One turning vector, and how many ticks it has turned
The counts run from 0 to 533.
[-16 -25   8  15  21   4 -28  43 -27  -4  -2  34   6 -10  30  14 -22  24
  -7 -22  11  14 -41  38  25  -2  35 -39  -1 -19 -29  11  17 -29   0   0
  38  39 -38   2 -19 -35 -27  36  -8   4 -48  -1 -17  -5  -5 -18]	277
[-25  16  -5 -22  14  38 -10  32  -2  -7   9  45 -11  -5 -42  29 -47 -15
  12 -27   0 -16 -15 -26  -8  17  25   1  11 -45 -34  17 -14 -10 -16  14
  20  46 -25   7  42 -36 -20   6 -34  28 -14  -6  -7 -20   6  18]	433
[  3  21 -26 -20  14  38   5  -7 -16 -15   3  43  27 -42 -25 -20 -29   2
  15 -27   5  19 -45  11  26  12   9  16 -18  -6 -54   7   4 -24  20   4
  38  39   3  26  39   1  10  17 -24  10 -21  21 -21  -8  20  11]	258
[-28 -15   7  20   0  -6 -56  40 -14 -17  -5  28  -2  20   0  39 -39  19
  17 -26  21 -19 -13  12   4   8  29 -29   5 -42 -20  21   3  -7   4  -4
  -5  -6 -26  15  14 -33 -50   2 -23  27 -39 -21 -17 -12 -19 -25]	499
[  8 -25  15 -16  27  12 -18 -17  14 -11  -8  20  35 -34 -30  -4 -10 -35
  -2 -56  16  25  -8  -1  12  20 -15  28 -33  -9 -48 -10  11  -4  29   0
  35  -1  -6  16  50 -31  30  26  -9   0 -18   5 -11   0  11  26]	187
[ -7 -20   1  18  22   2 -13  11 -25 -27  -1  16  16  -4 -16  39   3 -19
   5 -40  29  -7  10  28  43  16   7  -6 -21 -29 -48  -8  35  -5  29  -9
  -2 -48 -13  31  30 -22 -25  26 -26  41  -1 -15 -45  -3   7  -2]	529
[ -6  -9  21   5  21  22 -35  41  -1   4 -24  33  -6 -32 -41   7 -38 -21
   5 -13   4 -12 -22   7 -20  30  17  13 -23 -21 -57  13 -22 -20  11  19
  26  34  12  17  59 -30 -21  -9 -13   2   1 -26  -3   5  28   8]	62
[-22 -17  12  -4  30   5  -7  -8  35  -8  18  10  25   9 -11  29 -24   4
   0 -49  25   6  19 -12  27  25   5  -5   3 -39 -27 -26  32  24  22 -25
   9 -20 -58   3  44 -55 -16  40 -20  23 -30  11 -21   6 -18  -1]	23
[-33   4  18 -19   6  18  11   9  28  35  17  31  43   0 -22  42 -12  13
  -2 -24 -17  -9  -3   3   5  26 -33  -3 -19  20 -47  29 -11  46   3 -32
  11  -9 -24  19  53 -52   6  20  12  -8 -19 -45 -18  11 -11  -2]	507
[-23  -5  -3 -12  16  36 -24  21 -23 -23  -5  51   4 -32 -40  23 -15 -44
  14 -32  15   1 -26  12  15   1  12   2 -15 -28 -49  25 -20 -12  -8  37
  29  15  21  24  36  -6  -5  -3 -34  21   6 -22 -21 -11  36  23]	459
[ 14  20  19  -5  35  30 -29   0  24  -4  19   0  40 -21  -2  23 -24 -10
 -24 -35  -6  14 -12 -14  -9  38  16   7   3 -38 -42   1  31 -16  16 -28
  27  -4 -19  10  49 -51  -3  23  24  28 -38  -7 -20   2  -9 -20]	146
[-12   0  15  26   1  11 -60  43 -12   0  -3  25  22 -33   5   5 -29  10
  15   4   1   1 -48  46   0  18  26  -2  -5 -15 -50  28 -24  -1   4  15
  30  13  21  23  42   4 -29 -11  -7   7 -19 -19  -8  19  19  -2]	196
[ -6  10   3   8  -3  18 -32  12  -2  16  10  29  45 -37   0  -6 -20  27
  28   3 -20  -4 -39  45  21  20   5  23 -22   7 -56  36 -19  26  26 -30
  25 -19  10  43  46   8  -4   7  -4  -3 -22  -7 -15  27   9  14]	398
[-37 -11  10 -21  15   9   5  12  -7   4  17  34  19   7  19  31  18   7
 -10 -30   1  13  -2  16  33 -15   9 -57  -9  -3 -37  23  12  25 -17  11
  11 -35 -50  28  13 -27   8  37  11  20 -38 -53 -41  -4 -17 -11]	235
[-16  48 -19 -26  17  47  -6  17  -2 -20  32  37  11 -17 -26  14 -49   2
  10 -19  -7   3 -20 -22  -5  15  33 -11   6 -46 -44  24  -6 -15 -18  -2
  14  22 -14  22  47 -23  -9  -1 -17  37 -25  -9 -20 -24  -1  -6]	366
[-21  11 -13 -28   7  19 -17  13  -8 -30   5  57  -6  -9 -47   0 -36  -4
  33 -35  10 -14  -1 -21  13   4  19   0 -14 -41 -38  25 -21   3   0  17
   1  -2 -13  46  52  -4   3   1 -48  32 -11  -3 -27 -27   1  19]	242
[-61 -35 -10   4  14  11 -12  16 -21 -32 -12  31  13  -9  -3  50 -19   0
   1 -40  52  12 -17  26  30 -10   6 -44   7 -19 -30   4  -6  23  -9  43
  13  20 -10  -4  11 -26 -16   8 -35  11 -24 -10 -18  -1   1   4]	169
[ -1   9  24 -11  25  12 -11 -10  37  19   7   3  43 -12 -20  11 -32  10
 -23 -41   7  10  10 -17  -4  36  -5  -5 -12 -13 -40 -11  17  15  22 -37
  16  -2 -28   8  60 -57   5  26  21   1 -37  -6 -17   3 -25 -19]	79
[-22 -26  33  -3  21  22 -43  39  13  19  -8  40   5 -35 -17  -2 -19 -20
  11  -9  -6   1 -29  27  -6  20  10  11 -18  -1 -52  36 -32  15   5  28
  41  12  -4  21  47 -14   8   3  -2  -7 -11 -37  -4  25  27  33]	470
[-29  -6   3   6  15  -5 -16  13  -2 -22   4  15   7  23 -16  36 -36  27
  10 -41  32 -17  18  -7  21  20  16 -26   3 -49 -22 -13  15  15  15  -8
 -14 -20 -37  17  40 -38 -41  16 -33  38 -29  -3 -26  -9 -32 -16]	91
[ -4   3  32 -11  15  26 -55  33  16   2   1  34  -3 -23 -34 -10 -43 -12
   9 -25 -10  -4 -22 -17 -35  23  33  -3  -9 -36 -37  34 -30 -25   0  13
  25  18 -10  22  53 -26  -2 -10   0  12 -29 -24  -2 -13   7   1]	418
[-34 -29  16  21  16  -6 -46  42   0 -16 -16  28  -3   2   1  23 -47  24
  -2 -38  32  -4 -15  10  -3  21  29 -34   5 -41 -23  -9   0  -5   7  15
  10  31 -34  -3  20 -50 -44  20 -26   6 -34   3   4  -2 -16 -15]	143
[-11   9  -1  -6   0  31 -25  21  -6  28   8  29  46  -9  -3  63 -10 -11
   6 -16 -25  -5 -34  25   5  21 -22   8  -6  21 -34  55  -8   7   8 -38
  27  -1   4  19  17 -46 -13   7  13   0 -38 -43 -19  13  10 -12]	290
[-38   9   0 -24  -8  29 -42  15  -9  -4   3  41  28 -12 -23  58 -13 -19
  24 -20 -12   5 -27  12   4   1  -2  -7  -5 -10 -33  68 -39  11 -10   5
  14  -8  14  29  26 -14  -3 -14  -5  19 -31 -40 -19  -6   6   1]	511
[ -3 -42  41 -11  33  11 -30  -4  20  -4 -11  21  19 -21 -27  -9   7 -53
  -8 -49   3  16   2  -7   7  21   1  11 -33  -8 -49   2   4   2  21  16
  35 -26 -22  21  52 -30  25  24   5   5 -13 -24 -19   7   9  25]	48
[-22   2 -27  -6  16  21   6   1  -9 -11   0  56  18 -36 -26 -27 -43  24
  26 -32  21  15 -37  12  33   1   5  -1 -19 -10 -45  -5 -17   3  17   8
  38  41 -12  22  46  -7  12  24 -43  -1 -17  30 -18  -8   4  27]	464
[  1 -46  24   7  27 -12 -29  -8  11 -25 -12   7  35 -25 -15   2  -7 -18
  -3 -62  33  18   6   7  27  17  -6  -3 -29 -14 -38 -24  29   8  45  -4
  16 -39 -19  18  47 -27   7  35 -13   9 -18   2 -35   5  -6   0]	255
[ 11 -11  29  -2  15  28 -59  34  13  21   9  22  16 -17  11  20  -5 -31
  -9 -16 -30   3 -33  15  -5  30  25  16  -5 -12 -37  42  12 -16   7 -19
  48  -6 -23  17  19 -33  -1  14  22  19 -37 -33  -9  23  17  10]	347
[-25  33 -24 -29   7  31 -17 -19  14 -20  26  38  38 -34 -31  -7 -48  15
  25 -32  12  14 -19 -14  18  13   6   3  -3 -38 -38  18 -18  17   8 -10
  20   0  -7  29  61  -5  12   6 -24  24 -33  23 -17  -8 -13  18]	449
[ -7  15  11 -24  28  37 -20  26  11   5  -5  31   5 -25 -42   0 -48 -16
 -12 -28  -3   2 -22 -18 -30  37  18   8  -3 -32 -44  10 -12 -22   1  10
  36  53 -11   6  53 -43  -3   3   2   2 -10 -11   3 -10   6   6]	351
[-37   4   6  -1   0  11 -31   8  17   0  11  32  50 -40  -3  -3 -21  35
  18  -8  14   8 -33  40  16  15   1  -3  -4   1 -51  31 -38  49  12   9
  18 -21   8  24  57   9   8  -4 -13  -9 -24 -10 -15  25   0  10]	248
[ -4   4  19  13  24   0 -17  13   8   1  10  -4  27   7  -8  29 -27  28
 -24 -30   9  -6   8  -5   7  35   8 -24 -12 -26 -44 -18  34   0  30 -33
  -6 -26 -31  16  50 -49 -31  22   4  23 -30 -14 -26  -6 -27 -44]	147
[-18  28 -22 -25  13  49 -12  -8   7 -31  27  40  26 -27 -35  22 -41 -18
  18 -36  16  13 -23 -11  15  13  10  15  11 -47 -36  13  -1  -8 -11   9
  25  23  -1  13  44 -19   1   8 -31  34 -24  19 -16 -10  15  23]	516
